Rotation paths and how fast each direction turns (deg/step)
Each turn is a multiple of 5 degrees from 10 to 175, or 0.
Each row of a path follows its step; steps can be skipped.
Rotation 1:
step 0: [ 11  -2  11   5  13  -2   0   8  32  16  14   2  -7  -8   4 -17  11   1
  15 -15 -30  15   9   9  -1 -10  12 -23 -14  -4 -24   1   1  15   1  -3]
step 1: [ -2 -15  -3 -24  -5  -6   3  10  -1  -3  29 -12   7 -11  19  15  17  18
  -7 -32   6  -5  -6  -7  22   8   7 -11  -1  11  -3  -2  15 -12  -2  13]
step 3: [  5  40   7  -7  -3  -1   0   7   4 -24  30   8  -1   2 -25 -12  -3   8
  -9   5  -6  24  -1   0  -1 -13  12 -11  10  12   5  13   3   6  -6 -15]
step 4: [ 31  -9 -12  11  11  10  -9  -6 -17  21  35   5  10   9   3  13  -5  10
   7  -6 -16  12  18   5  -3   3  19  -2 -11  -4  -7   6   5 -21  -5  -8]
step 5: [-15 -15   8   9  16   0  -9  19   6 -17  10   1  13 -15  27   0 -18   0
  17 -23   0  13  12 -26   1 -10  -7   8   2  -1   2  10  11  -1 -23  14]
step 6: [ 17   4  -8   2 -21  -3   7  22  -4 -17 -11 -14  20  -5   5  -8  -4   4
 -11 -23 -23  14 -21  13 -15 -20 -10  -4   5  16 -13 -17  10   1   1  -3]
step 8: [ 10 -24   5   0   3 -13 -11   7  19  15  25  20  -2  17 -12   3   0  24
  12  -4 -15   1 -14   4   0  -4 -14  -7  13   4  14  23  -3  -5 -22   8]
step 9: [  6  13  10 -12  13  11   9  23   3 -17  19  -3  15 -11  11  -3  -2  12
  14 -15 -24  -5  23  23   6  -6  -1   1   2 -12  16  -6  -3   6  12  26]
step 10: [ -5  -4   9  -1  -9  17   0   4  14   0  14 -22   9  19  11 -14  11   5
 -11 -38  -8   3   6  -8   1 -11  22   8   8   4 -26   5  -3   7   6 -21]
Directions:
[ 7  1 -2 -1 -5  1 -1 -1  4  6 -6  4 -8 -8  5  3 -7 -2 -2 -4 -3  0 -1  2
 -3 -7 -6  8  2  0  4  4  3 -3 -1  0] => 40
[-5  1 -2  5 -5 -3  7  0 -3 -5 -1  4 -4 -6 -5 -1 -2  1  8  1 -9  1 -2 -4
 -1 -3 -3 -4  3 -1 -4  3 -8  1  1  7] => 120
[ -3   3   8  -7  -4   1  -1   1   3   3   5  -1 -10   2   8   3   3   3
   0   2  -6  -1  -1  -1   5   6   1  -1   5  -1  -1   1  -2   2  10  -1] => 40
[ -1   4  -9   1   3  -2   0   2   5  -4   3  -2   0   7  10   0   3   3
   3   5   3   1   1  -1  -6   1 -13   3   0   1   2  -4  -3   1  -3   4] => 110
[ 4 -4 -3 -2  7  1 -6 -2  2  3 -3  5  0 -1  2  0  4 -2  1 -3 -3  9  1 -3
  3  3  1 -8 -5  2  9  4 -5 -3  5  6] => 90
[ -5  -6  -2   1   0   0  -2   5   0   2  -5  -6  -4  -6   7   0   1   1
   3   0   4   8  -4   2   6  -4   1  -1  -4   6 -11  -6   1   1   0   0] => 70
Rotation 2:
step 0: [ -5  14 -13  22  16   7 -17   3   4  -1 -11  21   3   4 -10   2  24  11
  15  20 -11   7   5   4   4  11  18 -23  -6  -3  -6   4   1   1 -13  -9]
step 2: [ 11  -2 -10   3  11   9  -1  -8 -23 -24  -2  12  14  -3  15   3  -4   9
   6  10 -17  23 -25  -9  11  -5  -3   5  -6   4  -6   3   4 -13 -10  23]
step 3: [ -2 -11   0   3 -11  -4   5  -2  18  12   6 -11  -6  -4 -24  -5   1 -24
 -26  22 -20   4   5 -17   2  -5 -12 -20   3   4   3 -14  -3  -2  -3  12]
step 4: [  9   8   1 -21   2  -4  11  -8  -9   8  -5  14 -11 -14  11  12  13   5
  -1   5 -22  -4 -17  22   2  10  13  16   0  -9   3 -30  13  -8  -3  -8]
step 5: [ -3   7   7  21  10 -11 -17 -13   8 -22  13 -15  -1  -2 -13 -10 -23 -23
  -8   6  11   0   4  10  10   1   3   9  12  -6  -5 -12   6  -3 -20 -11]
step 7: [ -3   5  -2  -5 -12   1 -19 -19   7 -15  -3  -8  16  15  -9   7  -4  -8
   5  -6 -15   7   0  27   2 -11 -17  -9  22  -3  -2  -2   7  14  29   0]
step 8: [ -3  17 -20   3   2 -10  16   0 -14  13  15   0   4  -4  23  17   7 -18
  -9   5  15   9  19 -20   4 -11  13  11   0  -4  -3  -3  11   6  17  -7]
step 9: [ -3  -1   4  19   6   1 -39   5  -4  -3 -14   3 -13   2   5  10   9  10
 -11   9   3  -1  -4  15 -11 -12   7 -17 -11  17  -7 -12  -4  25   0  -8]
step 11: [ -7 -10 -11 -10  14  -9  -7   5 -12  -5   8   9   7  10  -6   9 -14   8
   0  -1  17  21 -34   5   5 -16  -4 -13 -16   0 -18  -7 -15 -12   7   6]
Directions:
[-6  8  5  6  2  0 -4  6 -5  4  0 -1  0 -2 -4  2  4 -1  4  4  5  1  2 -5
  9 -2 -7  4 -2  2 -2 -4 -5  1 -3  8] => 120
[  9   4  -5 -10  -7   0  -4  -3  -6   6  -2   0  -4   6   2   4  -3   2
  -1   4   6  -3  -1  -2   0   3  -4   1  -5   3  -2  -2  -3  -5  -3  -2] => 155
[ 5  0 -8  0 -2 -2  3  6 -5  0  0  9  1 -8  5 -2  3 -1  5 -1 -2 -6  5 -4
  3  5  4  5 -2 -3  4  1  6 -3  3  6] => 170
[ 4  5 -1 -6  1  2 -2 -2  6  7  7  1 -1 -1 -5  1  7 -6  8 -1  0  4 -3  7
 -5  3  4 -1  2 -1  3  1 -6  0  3  6] => 110
[-4  4 -3  1 -1 -2  2  6  1 -4  4 -9 -6  8 -1 -8  5 -5 -3  5 -1 -2  0 -1
 -5  2 -4  5 -3  2  6  3  4 -4  4 -1] => 160
Rotation 3:
step 0: [-10  25  22   7  -5 -31  -3  11   2 -11  -5 -18  -7 -22   0   3   4  -7
   9 -19  11  -7 -21  -4  -9 -16  13  11  -5 -20   8  -1   6 -21  -4   7]
step 1: [-10  11  20   7  13  -3  10   0   7   8 -15 -27  -4   4  -9 -30  -8  -4
 -22  -1 -12  -2  -2   7  -1  21 -14 -10  16   2  -6   4   7 -28  -9  22]
step 2: [  5 -10   8 -17  -1  16  -4  -4   3  11 -16 -19  29 -20   4 -22  -6  14
   6   1  -9 -15 -10 -18  -8 -30 -18  14   8   8 -11 -12  11  -2  -6   7]
step 3: [-15  11  -3   1 -25  -5 -15  12   5 -15  -7  -9  -5 -30 -11  -3   6 -19
  22  -6   4   9  -2 -18  -2  10  -8  17   3  11   2 -21 -10  -4  -3  30]
step 4: [-22  12  11  -6 -14 -12   2   3  20 -13  -5  -2 -14  -2   4 -31 -13  17
  -9 -17 -10   7  -5 -11  30   3  -4  -5  -2   5  -9  22  -1  -1 -24   9]
step 7: [ -3   4  12  -7   0  -3  -7 -18  -7   9   5 -22 -23 -20  15 -24  13   3
 -12 -30 -12  10  -2 -11   9 -19   5  20  13  -4   8  -2   2  -3 -24   3]
step 8: [ -4   7  -3  -3  -6 -16 -15   9   4  15 -30 -25  -9 -22  -8 -11  -9   5
  -7  19  -3  -9  -5   4  -3   5 -13  -1 -25 -21   5 -17 -12 -13 -23   8]
step 9: [-10   5  -1  10   0 -13  -2 -10  24 -21 -17  -9  22  -1 -18 -30 -18   2
  -8   1   0  12 -16   9  -3 -27  -2   9   5   6  -6  -2  -3  -2  12  27]
step 10: [ 10  18  17 -13  -1  18 -24   2  11   7   1 -18  10  -3   5  -9   2 -12
   3  -1   9  17 -13 -21  13   4  18  20  14   2  -9   0  20  -1 -22  25]
Directions:
[ 4  3  2  1 -1  5 -2  0  0  5 -1 -2 -1 -2 -3  5  3 -4 -1  4  2  6 -1  4
  0 17 -4 -2  1 -2  2 -4 -2  2 -4  6] => 155
[ 0 -1  2  7  0 -2 -2 -7 10  1 -1  1 -2 -4 -5  4  4 -4  4 -9 -3  1  6  2
  1  2  9 -1  2  1 -6  4  0 -2  4  4] => 120
[ 0 -4 -1  5 -2 -9 -6 -1 -6  5 10 -3  5  1 -5  2 -2  1 -5 -6 -6 -3 -5  0
  2  4 -3  2  1 -3  0 -2  4 -3  2 -4] => 55
[ 3  3  0  3 -8 -9 -1  5 -2  3 -9  4  0  4  4  0  2  8  0 -4  3  8 -2  3
  2 -2  2 -8  0 -4 -3 -1 -1 -2  4  3] => 85
[ 0  0  1  1 -7  5 -1 -2  2  7 -3  0 -2  4 -1  1  0 -4 10  1 -2 -9 -9 -3
  0 -2  8 -4 -1 -5  2 -7  2  1 -3 -4] => 135
[  2  -5   3   4   2   1   7   0   5   5   6   4  -1   5   3 -10  -5   0
   1  -6  -3   4  -3   5   0  -1  -2   1   4   3   2  -1   0   8  -7   3] => 135
[ 1  4  1  1  5 -3  7 -1 -6  5 -4 -3  4 -6  0 -4  8 -1 -3 -2 -2 -7  4  7
 -2 -2  2 -3  4 -4 12  0 -2  0  0  1] => 55
Rotation 4:
step 1: [-33   5 -25 -13   3   3  15  -9 -23   5  -1  -1  17  25  12  11   4   8
 -16  -2  14 -16  -5   7 -27  -8  12   3  11  -3   7  -6   4  -8   0   9]
step 2: [-17 -17  -4  11 -13  -3   2 -13 -25  34  21   1   4  -7  -7 -29   6   6
   4   5  16 -14  -6   9   0 -11   1 -16  -5 -12  11  14  -2  -1  16   2]
step 3: [ -7 -25  17  -8  12   2   0 -18  17  14  24 -11  10  28   3 -11  -1   6
   0   0  -6  -6  28 -12   4  11  25  -6   5   4  13   0  -6   2  18  10]
step 4: [ 18   9  -7  -9  11  -8  -5   9   8  -9   8  -2   8  19  -8 -14   6  28
   1  37  28 -12  -7  -6  26   6  11  -5   5  -3  13   4  -7  -4   4  11]
step 5: [ 28 -19  -1  -9   2  -3  -6  -7  -5  11 -21 -15  -3  -6  -9   5 -13  -5
  27   9   1 -20  -6   1  27  19   3 -15  -4  19   4 -11   9  20   5  11]
step 7: [  8  22 -15 -12  -2  -4   4  -1  12   8  -6  18 -24 -12   2  -3   0 -25
  -2  25   4   0  -4  27   3  10   9   4 -26 -12 -11 -21  -2  10  -2 -14]
step 8: [  0  10   0 -32  -7   3  13   7   2  27  -6   3   9  -7  16  23  -2 -20
  -7 -24  22   0   8 -16  -8  16  -5  -3 -14  -6 -12  -3   5   8 -12 -15]
step 9: [-13   3 -12 -18  -8 -12   9  -3 -11  13   8 -12   1   8  26  28   9   2
 -14   3   4 -10 -24  12 -17 -23  -3  22 -10 -18  -7  -1  -4 -12   8   9]
step 10: [-36  -7 -11   4  -3  10  25 -19 -28  26   2  12  16   7   1  -7   6   1
   0  11   7 -14   6  12 -20  -3  -3  -9 -12  13  13  -6  -1  -1   0  -3]
Directions:
[-3  1 10 -4 -2 -2  4 -3 -3  1  2 -3  4 -1  0 -6 -1  1 -6  7 -2 -2  3 -2
  9 -7 -2  0  4 10 -5 -2  1 -4  0  2] => 45
[ 1 -5 -5  3  3  1 -6  3  9 -1 -4 -7 -2 -3  1 -3  1  6  1  5  2 -6  9  3
  6  1 -4  1  7 -1  0  0  0  8 -2 -1] => 40
[ 0  5 -8  2 -1 -5  4 -3 -4  3 -1 -3 -3 -4 -8 -7  0  6  0  4  3  2 -3  1
 -3  6 -2 -6 -4  8 -4  1 -4  1 -3 -7] => 130
[ -2  -3  -9  -3  -3   3   0   0   5   3   2  -8   1  -4  -3  -3  -2  -5
   0   5 -14   1  -6  -3   1   0   4   1  -3  -2   0  -5   2  -1   2   3] => 160
[ 1 -5  0  4  6  3  3 -1  0 -5 -1 -1  0 -5  1  5 -7 -1  5  7  2  5  0 -2
  7  4  3 -4 -2  2  3  5 -9 -7  0  5] => 45
[  1   5   0   4   7  -3  -6   3  -5   2  -1   5  -1  -2   2   2   1   4
  -1   4 -11   3   6  -6  -3  -2  -4  -8  -1  -4  -7   2   3   0  -2   5] => 0
Rotation 5:
step 0: [-16  -3  -8   0  -9   0  12  11  15  -2  24  -6  16  27   6 -15   0  -1
  -6 -15  -3  -6  -2 -15  -4 -17  -2 -17   0 -16 -13  -7 -24  -5   6   6]
step 2: [  3  -7 -15 -10  -4   3  -4 -12  32 -31  -3 -31   3   5  12  -3   5  -2
 -12   2   8  -6  -1   2   4 -19  10  16  -1   4   0   3  16   3   8  -2]
step 3: [  0   5  14  17   2  -6   0  -2   6 -13  -6   0   6   6  17 -33  28   2
  -9   3  -5  -1  17   5  -4 -27  -1 -13   3   4  10 -12 -13  -1  12  10]
step 5: [-16   4   3 -11 -19  10  10  -1  14  10  -4  -6   2   8  27 -13  -7   8
 -10  -9  15 -18 -10  -2  10 -10   4   3  -9   1  -9  12   4 -29  19   4]
step 6: [  2   4   8  -5  -2 -17   6   3   2  -7 -10 -24  14  11  12 -10   2  16
   1  -4 -25  16  11  -3  18 -11  21  -6 -12  12 -18  10  -9   9  12   7]
step 8: [-19 -17  19   5   3   4   5   0  19   0   4  -5  15 -14   5 -22   0  -7
 -19  11   8  -5  -9 -14  20  -9  -2  15  -1  18  11 -10 -18  -4   7   7]
step 9: [ -6 -26   4   6 -15  -3   4  11   4  -7  21  -4  14  -6  16  -5  -9   4
   9 -11 -12   8   3  11  -8 -26  -8  -5 -16  14 -23  -9   8  -6  13   5]
step 10: [ 22   4   1 -12  -9  -3   9  -4   6  -6   1  10  16  27  -4  -6   7   2
 -21   0   0 -13   8  -4  -3   9   0   8 -19  26 -12   3   6 -16  25   7]
step 11: [ -7 -13  18  -1   8   4   3 -19  -4 -25 -16 -20   9  13  22  -5  -4  -7
   8   1   3  -7 -10 -24   4   4  12  -1  -3   7  -2  -8   2  12  23  12]
Directions:
[ 7  4  1  2 -2  0  8  5  7  7 -6  2  2  1  1  0  6 -5  4 -7  1 -7 -2  2
  1 -3 -1 -1 -2 -4  1 -7  5 -3 -2 -3] => 155
[-7  0  3  5 -3 -2  0 -4 -6  1 -6  3 -4  2  4  6 -3 -4  1  3  6  0  6  6
  0 -6 -5 -8 -1 -1  2 -1  4 -6  5  4] => 170
[ 0 -1 -1 -4 -1 -2  6 -5  3  9  1 -3 -8  8  1  4 -3 -1  1  3 -6  0 -5 -3
  7  3  6 -9  2 -4 -1  2 -5  3  1  1] => 60
[ 1 -1 -9 -8 -1 -6 -4 -5  6 -1  2  4  2  2 -5 -6 -2 -5 -1  0  6 -1 -1 -3
 -1 -2 -2 -6 -1  2  4  6  3 -8 -1 -7] => 140
[ 7 -1 -2  1 -9 -4 -4  7 -2  1 -2  3  4  5 -5 -1  3 -2  2  5 -3  4  4  3
 -5  1 -2 -5  7  2 -8 -1 -5 -1 -3  5] => 120
[ 1  8  6 -6  2  2 -6 -2 -6  5 -7 -1  1 -1  2 -1  1  3  2 -5 -1  2 -8 -1
 -1 -7  1  0  3  0  0  9 -1 -5 -5  5] => 45
Rotation 6:
step 1: [ -4  14   0  -8  10 -10  -8   2   1 -10  -8  -6   4 -25  -9 -19  -6  11
   0  -4  22  18   7 -25  -4  -9  -9  -3  -8 -12  14   6   3  -5  -6   9]
step 2: [ 12  -6  -2   3   2 -10   2 -21 -14  -6  -1  15   8   3  30 -14  -5 -22
  -2   6  19   0   2  10   7  -7  -2  18  -5  -6  14  -7   1  -2  -7 -10]
step 3: [ -1   1 -10   1  -5  -4   2  15   5 -13 -12 -11  -5   1  17 -21   3   4
  -2   8 -12  -2  -5  -8   1 -10 -24  -4 -21   7 -17 -12   9 -11  15 -15]
step 4: [  7  11  25  16  -6 -16 -11 -20  13   9  -1  11   2   7   6  -6   6  -2
  20   0  -2   1   6 -11   2  15   9  -7 -20  -6 -11 -14   5  -2   4  10]
step 5: [-11   9  -9   8 -13 -16   6 -14   6   6 -15  -7 -17   1 -22 -12 -22  10
   4  -4   1   0  16  13   9 -14  -7  10   3 -16   3  -4   0   0  14  -7]
step 6: [ -7  10  -4  -8  -1 -24 -21   3  -1  -3   6  18  14  -4   1 -14  -6   5
  -6  14 -15   9   9  -4  -4   1  -7   5  -3   6  26   4  22   6 -10  10]
step 7: [  3  -7  -3  -5 -13  -1   7 -13 -15 -17  -3   4  -4  -5   3 -24  -8  -7
  -1 -10  16 -10 -19 -28  -6 -15   4  -2   1 -10  13 -14   7  -9   4   5]
step 9: [ -6   2   8  18   9  -6   3  -2  15  11 -12 -13   7   1 -10 -23 -13  10
  20   7  -6   3 -20 -15  -6  -7  -1   4 -21  18  -9  -8  -1   4   5   2]
step 10: [ -8  23   0  -4  -9 -15  -1 -24  -2  14   2  10   6  11  -1  -1  -4  -1
   9 -15 -16 -12   9  14  -8  -4  15   2  -6 -10   7 -24  -1   9  -4 -11]
Directions:
[-7 -1  0 -5 -2  0 -6 -3  2 -2 -3  0 -1 -3  0  3  3  1 -1  6 -8  5 -6 -2
  0 -5  1  9 -2 10 -6  5  4 -4 -1  0] => 125
[ -1   5   8   1  -2  -3   2   1   0   4  -2  -2   0  11  -2  -1   1   2
  -4   7  -3  -4   3   2  -3  -2   0   0  -5   0 -11  -3 -10   1  -1   2] => 65
[ -2  -2   2  -1  -2   1  -4   0  -1  -8  -4  -2  -3   3  -1   2   3 -10
  -9  -2  -5  -6  -4  -4  -3   8  -6  -1  -1  -3   1  -7   4   4  -2  -3] => 90
Rotation 7:
step 1: [ -7  14   2  -2   5  -8  -2  18   0  -6  -3 -10  -5  -4  -5   7  21   7
  -8  -8   8  15 -14  -5 -13 -26  10   5 -12 -19   0 -16  13  18  21  -8]
step 4: [ -4 -21  -3   5  -4  -2 -11   7 -14  -3   4  -8  -6  18   3   4 -17   6
 -18   0   0   1  13 -20  -4 -26  -7 -13 -16   2  -5 -26   1  -5  14  12]
step 5: [ 18  -1 -16   1  -7 -12 -28   3  11   2  -1 -10   6 -24 -16  -6  -1  -3
  17  10   7  16  -4 -20   1  -9  15  -6   1  -6   8 -20  -2  14   2   1]
step 6: [  1 -20 -15  14   9  13   5   9  15   7   6   4 -12   4 -21  -5 -11  10
 -23   5  -1   4   5   8  -7  -7  13  -2 -13  12  15 -18  18  -4  17  -5]
step 7: [  3  13  11   5   3 -20 -32   3 -11  -5   2   4  -4  -8 -16   2 -17  12
  16   4 -10   9  19   6   6 -10  10  13   7   5   7 -19   6 -11  10  12]
step 8: [ 16  -3  -3   2   3   1  -3   9   2  -9   9 -33  -2   6 -19   9  -1 -14
 -21   8  -2   4  10 -11 -19  -2  14   3   4  30  -2  -5  14   2   0   4]
step 9: [-12   2 -15 -20   1  -1 -25  -1   2   4  13   4 -10 -13 -14  10 -21   5
  11   5   4  -6  10  -6 -12  15   1   5  -7  -1 -14 -24  14 -12   7 -13]
step 10: [ 15   4  -9 -10   7   0   6  30  -8   1  -2  -2 -14   1  -6  11   0  -7
   1   5  -2  12   0   1 -13 -21  37  -4   8   0   1   0  12 -22   1  -5]
step 11: [ -5   1   7   3   3  12 -28  -5 -14  19   4  -7  -3   6 -21  -4   0   9
 -15   6  -4   2  11 -13 -12  25  11   5  13 -12   4 -10   3 -24  -6   0]
Directions:
[ -1  -1   1  -1   6   3  -4  -2   5   1   0  -3   5   7   0  -1  -5  -1
   0  -4   0   2   1   2  -1   7  -4  -3  -4  -2  -2  -4 -11 -10   8   1] => 160
[ 1 -1 -2 -9  0  5 -6 -6 -1 -7  0  6  5 -1 -3 -5 -1 -4  5 -7 -9 -1  1  1
  0 -4  2  3  5 -5  0 -4  0  4 -3  1] => 160
[ 9  1 -1 -4  0 -6 -6  1  5 -1  1  5 -4  0  4  5  8  1  4  3 -1  4 -2 -2
  3  1  1 10 -1  3  1  1 -9  0  2 -3] => 160
[-4  7  2  2 -4 -3 -2  4  1 -1 -9  3 -2  4  3  5 -2 -6  3 -4 -3  2  1 -7
  3 -9 -2 -2  4 -1  1  4  4 -6  8  2] => 125
[-5  0 -6 -2  1 -1  0  0  5 -2 -5 -5  6 -2  0  7  0 -5  0  1  6  3 -2 -8
 -3  1 -6  2  0  0 -7 -6  0 10  0 -4] => 95
[ 6 -7 -5 -3  7  0  8  1  3 -4 -1  3  2  9 -5  2 -4  2 -6 -1  1 -2 -2 -3
 -1 -9  1  2  1  4 -4  7  0 -1 -3  4] => 170
